One turn sends every row of this set to another row. A few are shown first. Where does it send the rows asked after them?
J364: [-19 -60  -1  43   9  13  31 -14 -17 -10   8  -9   2  32  -3 -11]
J584: [ -2  25  24  -1 -57  11  18  22  18  36 -27  13  21 -24   9 -31]
J83: [ -7  15  65 -50   4 -20  -2  -1 -49   8 -13 -21   7  13   2  22]
J144: [ -3  -2  56 -43   7 -30  -6  -5 -58  30 -27  -8   9   1  14  20]
J863: [  1   3 -16  -6 -31  16  28  23  49  25   5  29  45 -11  -2 -42]
J111: [  1   5 -17  13 -46  20  24  20  43  25   3  28  34  -8   8 -34]
J452: [ 16  17  -5 -31 -41  31  -6  26  28  29 -21  28  42 -39 -23 -36]
J655: [-14 -44  10  45   7  19  22 -15 -18 -39  16  -7   9  30 -13  -8]
J970: [  2  17  49 -55   7 -19 -20   2 -56  20 -13 -13  -6   2   2  28]
J363: [ 19 -43   9 -48 -13  22 -35  24 -27   8  31  29  21  68 -26  -5]
J758: [-10 -63   8  53   7   6  18 -15 -26 -15   4   6  10  25   0 -14]
J190: [ -2  28  -7 -21 -17   5  34   8  34  32 -19  13  42 -46   6 -24]
J153: [ 19  -2 -36 -22  39  33 -14 -34 -23 -30  -4  -4  32 -33 -30  35]
J448: [ -7  -2  55 -49   1 -16  -3  -2 -57  32 -31 -23  -3   3   1  18]
J318: [-15 -37   5  50  15   8  24 -19 -27 -25  12 -10  -9  18   0  -2]
J598: [  0   7  51 -62   9 -12  -5  -9 -63  20 -25 -15   5   3   1  24]
J393: [ 22 -23   8 -58 -10  18 -45  27 -14  -2  37  25  30  59 -30   6]
J147: [ 24 -12 -54 -13  39  32 -23 -27 -21 -21   9   7  19 -26 -25  33]
J279: [  5  35 -19 -12 -29  15  22   3  30  32 -21  15  37 -48  11 -10]
J332: [ 26 -45  -1 -47 -10  10 -49  26 -19  18  27  40  32  53 -19   1]
J508: [-17 -49  11  39  13  13  35 -23 -33 -22   4  -9   3  28  -1  -9]
J333: [ 24 -20 -51 -30  40  38 -15 -34 -28 -17   1   8  33 -20 -27  30]
J669: [ 20  21 -14 -25 -54  31 -12  28  31  35 -12  33  37 -24 -10 -23]
J707: [ 26 -20 -44 -20  39  23 -23 -33 -30  -6 -15  12  36 -40 -19  32]
J205: [ 18 -17 -53 -31  41  30 -11 -32 -21  -1 -10  -3  27 -34 -24  36]
J696: [ -3  11  28  -3 -50  16  20  26  20  29 -28  15  27 -26  -9 -49]
J191: [ 22 -45  -3 -54 -15  25 -46  29 -18  21  24  26  20  56 -33  -1]
J809: [ 19 -30  12 -42 -15  12 -46  33 -23   9  38  27   8  63 -22   0]

J393 goes to J153
J758 goes to J332
And these:
J863 goes to J452
J809 goes to J147
J363 goes to J333
J191 goes to J205
J669 goes to J279

